Each path is a new rotation, seen through one point. The rows after it are directions, each followed by how far the rotation turns it, in degrees per step (0 if it stays put).
Each turn is a multiple of 5 degrees from 10 to 175, or 0.
Rotation 1:
[ 11 -14  64  11  24  -4 -24 -14  28 -24  -9   0   9  -5  22   6  21  -4
  20 -10   2 -16  23 -13 -20 -26 -31  11  18   8 -17   4   6   4 -16  35
  -9 -28  41  24  19 -10  54   6 -29   4   1 -10]
[ 20 -12  56  17  16   9  10  11  24 -24  -1   7  14 -15  17   1  22  -9
   7 -10 -19 -20  40 -16 -12 -24 -44  13  14  10 -13   8  20  10 -13  25
 -20 -16  49  20  18  -8  52   5 -37  14   7  -3]
[  8  -5  73  21  23  -3 -24   4  15 -25 -21   6   8   3  21  19  21  -9
  14  -2  -8 -29  38   2 -12 -11 -35  13  17  13 -15   9   5  14 -14  25
 -21 -28  30  26   7  -4  49  12 -39   8   2   1]
[ 10 -11  60  20  14   3   1  -1  19 -26  14 -13   7   2  17  16  21 -22
  20  -7  -8 -15  53 -10 -16 -18 -32  13   9  -2 -24   3  24   8 -13  28
 -15 -19  42  18  13 -12  41  -3 -49  17   4  -3]
[ 13  -9  69  19  18  -4 -23 -10  26 -17  -5  -1  12  -8  27  12   5 -13
  20 -15  -2 -25  32  -5 -18 -31 -34  12  18   5 -10   2  -2   6 -27  30
 -18 -16  41  27  14 -17  48   7 -32  -2   4   5]
[ 19 -17  56   9  23   2  -4  -4  28 -29   1   0   8  -9  20   3  29  -3
  13  -7  -8  -8  32 -20 -16 -22 -36  11  14   7 -19   8  21   7  -8  33
 -10 -26  49  19  21  -9  57   0 -33  16   3 -16]
[ 14  -7  66  23  14   5  -4  16  19 -22 -17   8  13 -12  21  11  12 -10
   9  -5 -19 -32  38  -5 -10 -19 -44  13  14  15  -7  10   8  13 -20  21
 -25 -14  39  23  11 -12  53  14 -35   9   3   9]
[  4  -9  68  17  23  -4 -15  -7  17 -31  -5  -8   6   9  18  20  29 -14
  18   1  -5 -18  44  -9 -16 -11 -27   9  14   3 -26  10  16  10 -10  28
 -12 -30  32  19   9  -4  46   1 -44  14  -3  -7]
[ 15  -8  62  18   8   4  -5  -2  22 -20  11  -8  12  -7  24  12   4 -25
  18 -13  -6 -23  47  -6 -17 -29 -35  16  11   3 -14   1   8   7 -26  25
 -23  -7  46  23  16 -19  42   0 -43   7   5   9]
[ 12 -14  64   8  25  -7 -24 -16  28 -24 -12  -1  10  -7  22   7  19  -3
  22  -9  -2 -13  26 -12 -22 -28 -34  10  18   7 -18   6   3   6 -13  37
 -12 -27  42  24  20 -10  54   6 -28   5   3 -10]
[ 19 -11  53  15  16  10   8  10  26 -25  -4   6  13 -17  19   0  20 -10
   6  -6 -19 -18  38 -14 -10 -24 -45  14  10  10 -11   7  21  11 -15  24
 -18 -16  48  21  18 -14  53   3 -38  15   6  -4]
[  6  -3  70  22  23  -2 -21   3  15 -25 -23   3   9   5  20  22  23  -8
  17   0 -10 -26  36   0 -13 -11 -35  12  19  13 -16  11   6  13 -13  26
 -20 -26  32  26   7  -5  50  11 -37   9   1   2]
[ 13  -9  60  20  14   3  -1  -3  18 -27  13 -13  10   1  16  15  22 -23
  18  -8 -10 -15  52 -10 -17 -20 -32  15   9  -3 -24   3  21   8 -14  29
 -15 -18  42  19  15 -13  40  -3 -50  18   3  -3]
[ 14  -8  70  17  16  -4 -24  -9  28 -18  -3  -1  12  -6  24  11   5 -15
  18 -12   0 -23  33  -2 -17 -33 -35  14  18   7 -11   0  -4   5 -26  29
 -19 -16  40  26  16 -16  49   8 -32  -2   6   5]
[ 19 -15  56  10  21   2  -3  -7  28 -28  -3  -1  11 -12  19   0  30  -2
  16  -8 -11 -12  31 -20 -18 -22 -38  11  13   7 -21   9  21   8  -7  35
 -10 -25  48  21  18  -9  56   0 -35  11   2 -17]
[ 14  -5  66  23  16   6  -3  15  20 -21 -15  11  16 -11  21  12  11 -10
   7  -6 -16 -30  36  -1 -11 -19 -43  12  19  15  -7   7   8  15 -20  19
 -24 -14  39  21  12 -12  49  12 -34   9   6   8]
[  6  -7  66  18  23  -3 -17  -6  15 -33  -5  -7   7  12  17  19  29 -13
  20   0  -8 -17  45 -10 -14 -12 -30  11  14   4 -26  10  17  10 -10  31
 -13 -31  32  20   8  -4  48   2 -42  16  -3  -7]
[ 17  -8  64  21  11   1  -7  -1  22 -20   9  -7  14  -7  20  12   3 -25
  16 -15  -7 -21  46  -6 -15 -30 -38  15  11   1 -13  -1   9   6 -26  26
 -24 -10  45  23  15 -19  41   2 -44   9   5  10]
[ 12 -14  63   9  25  -7 -28 -18  28 -24 -11   0  10  -3  24   7  21  -2
  20  -9   0 -17  26 -14 -20 -27 -34  13  20   6 -17   6   5   6 -14  36
  -9 -27  43  23  19  -8  56   6 -28   5   2 -10]
Speeds:
[  4  -4  -3  -5  -1  -3  -6 -14   7   2  10  -6   0  -5   4  -6  -7  -1
   4  -8   8   6  -6  -4  -6 -12   3   2   0  -4   1  -7  -4  -6  -5   6
   3   4   6   0   7  -7   0  -4   5  -7   2  -2] => 80
[  2   3   4   5  -5   2  -2   8   0   7  -4   6   4  -5   4   2 -14  -4
  -3  -4  -1  -9  -1   8   2  -5  -4   2   1   5   9  -2 -10   2 -10  -5
  -7   8  -1   4  -1  -5  -3   7   2  -5   2  13] => 160
[  0  -1   1   8  -1  10   0  -8  -4   1  -2   1 -10   1  -6   0  -2   5
   7   4  -1   4   1   2   8   6  -1  -7   9   6  14  -2  -2  -6  -3   9
   2   3   8  -6   3  -5   1  -5 -10   0  -9   2] => 0
